Named moves, each a turn or a mirror, and the order they were made in; the first pair answered:
P:
[ 35 -12  16 -14  15   9  10   0] => [ 11 -14   9  -1   2 -39 -15  -2]
[  3 -21 -17 -22  25  31  -1 -18] => [-22 -26 -21  -9  14 -22 -29 -17]
[  2  16  15 -38  -1  -3  -8  -8] => [ -1  15  14 -38  -1  -4 -10  -8]
[58 18 48 11 -1 60  4  5] => [  7  14  42  35 -22 -51 -61   1]
R:
[ 20   0  46  20   3 -12 -24  -9] => [ 3  4  6 25 34 42  3  7]
[ -3   7  44  -5  18 -19  -4 -27] => [-16  12  10   5  43  22  21 -11]
[ 17   2  36  -1  22 -45 -56 -38] => [-14   8 -32  15  76  38  -2  -7]
J:
[ -2  17  20 -33 -30   1  31 -26] => [  1  13  25 -32 -30   9  30 -23]
[ 21 -34 -11  14  56  25 -32  -3] => [-19 -24 -11  32   9 -46 -53   3]
[-26 -24 -43   4  13 -13 -11  13] => [ -6 -23 -31  24 -13  14  -6  38]
[ 12   9 -17 -24 -35  35  45  28] => [-23  19 -33 -53   2  -2  42 -12]

Each pair is 2 to 4 moves apart.
[ -4 -16  11  66 -28 -19 -39  49] => [ 62 -28  55   0  36  27 -28  -7] => J then R then J then P
[ 46 -16  58 -10 -45 -40 -18  -6] => [ 57 -41  28  31 -18  16 -26  45] => J then R then P then J
[-56   7 -39 -30 -22 -35  24   9] => [ -6  10 -14 -31 -41  33  53  19] => R then P then J then J
[ -4 -28 -44  18  53  54  -3  28] => [ 12  -7 -34 -14  40  71  34  10] => J then R then P
[-43  -3 -20   2 -21 -63   3   8] => [ 14 -14  27   7 -60 -35  -9  20] => R then J then R
[ 37 -50 -20 -30 -18  24   9  28] => [ -4 -38 -53 -41  13   5  12   9] => J then J then R then J
[ 57 -16  33  -6 -22 -18 -30  20] => [ 39 -20   6  21 -18 -10 -42  47] => J then R then P then J
[-29  15 -47  43  41  30  29  26] => [ 59 -23  35  26  48  10 -33  -9] => R then J then P then J
[-1  0 18  8 47 25 -3 22] => [-12   2  30  -2  45 -22 -22  -3] => J then J then J then R
[-42  73 -27 -24 -25  -1  57 -26] => [ 46  39  58 -23 -59 -14   3 -29] => J then P then J then R
[-20  65 -18 -18 -28  35  32  26] => [-19  63  11 -62 -12 -35   1 -24] => R then J then J
[-24  20  24  23  -5 -51 -30  -8] => [ 28  18  38  31 -20  36   8  21] => J then J then J then P
[ -6 -40 -60 -29  50  32 -12   9] => [-36 -39 -53  -5   5 -35 -47  19] => P then J then J then J
[-10  28  -1  11 -21  13  46  -5] => [ 18  20  31  14 -39  -2  16  -3] => J then P then J then R
[ -7  30   7 -34  34  -4   2 -36] => [ 31  18  38 -26  23   7  -8 -28] => P then J then J then R
[ 20  16  30 -26  54   4   2 -55] => [25 14  3 23 38 70 17  9] => P then R then J then J
[ 16 -16  -3 -50  38   2  -3 -26] => [  5 -28  -4 -14  19 -40 -45  -9] => P then J then J then P
[-12  12 -32  13  37  45  27   7] => [ 11  12 -12   0  32  58  33  -3] => P then R then P
[ 38  18  18 -41   4  -2  18 -28] => [ 18  18 -19  15 -25  36  23  36] => J then R then P then J
[ -7  34  16 -58   1 -31  31 -52] => [  9  21 -12 -50  45  40  47 -28] => R then P then J then J
[  0  -5   7  41   9 -33 -50  22] => [ 20  -2  26 -16  45 -28 -32 -25] => P then R then J
[ 32 -11 -21 -12  15  42   6   0] => [ -2 -16 -44  20  -3   7 -20  30] => P then R then J
[-12 -15 -41  13  21  45  12  36] => [ 26 -18  -7  -5  11  67  18  25] => P then R then P
[ 21   0  -2  14  49  56  42 -37] => [-18  13 -18  -4  57   6  28 -65] => J then J then J
[-3 21 -1 24 59 22 20 14] => [-10  23  24  14  41 -52 -10 -13] => J then J then J then R
[ 19 -21   2 -10 -12  50  17   8] => [ 31 -43  25  -2 -11  15 -21  -1] => P then J then R
[ 59 -44 -22 -68  -5  -7   6 -11] => [ 15 -21 -67 -65  -2  17  39   4] => J then P then J then R
[-34  44  23 -13  14  -5  10 -59] => [ -5  37  54   1 -23 -11   0 -49] => J then J then R then J
[ 28  10  42  -3 -37   0   9  -6] => [ 11  20  12 -15  -4  33  43  -8] => J then J then P then R
[  5  12  10 -30  -9  27  28   2] => [  6  -3  24  -1 -35 -15 -17  13] => P then J then R then P
[  8 -11 -41 -11 -26  47  37  37] => [ 14  -1 -18 -13 -60  23  36  31] => J then J then R then P
[ 11   0  54 -31  11 -19 -52 -62] => [ 12   7   8  30 -17  94   0  29] => R then J then J
[ 32 -17  12 -13  -9 -17 -28  12] => [-10  -7 -21 -30  14 -35 -17  -6] => P then R then J
[-59  49 -48  16   6 -32  25  -4] => [ 40  16  44  39 -63 -18  -8  16] => R then J then R then P
[ 16   6   2   4 -11  45  38  11] => [-17 -14 -10  31  -9 -34 -34  16] => P then J then P
[-37   5  -3 -19  34 -41 -39 -44] => [-10  13  -6  45 -36  53  10  42] => R then J then R then P
[-28  -7 -50  27  45   7 -28  16] => [-25  -7 -20  28   5 -47 -59   7] => J then J then J then R
[-13 -40 -62 -25  57  31  -1  12] => [-10 -14 -35  18 -64  23  25  57] => J then P then J then J
[ 13  -9 -35  10  45  39  20   9] => [ 50  -2  25 -27  16  -5  10 -39] => R then P then J then P
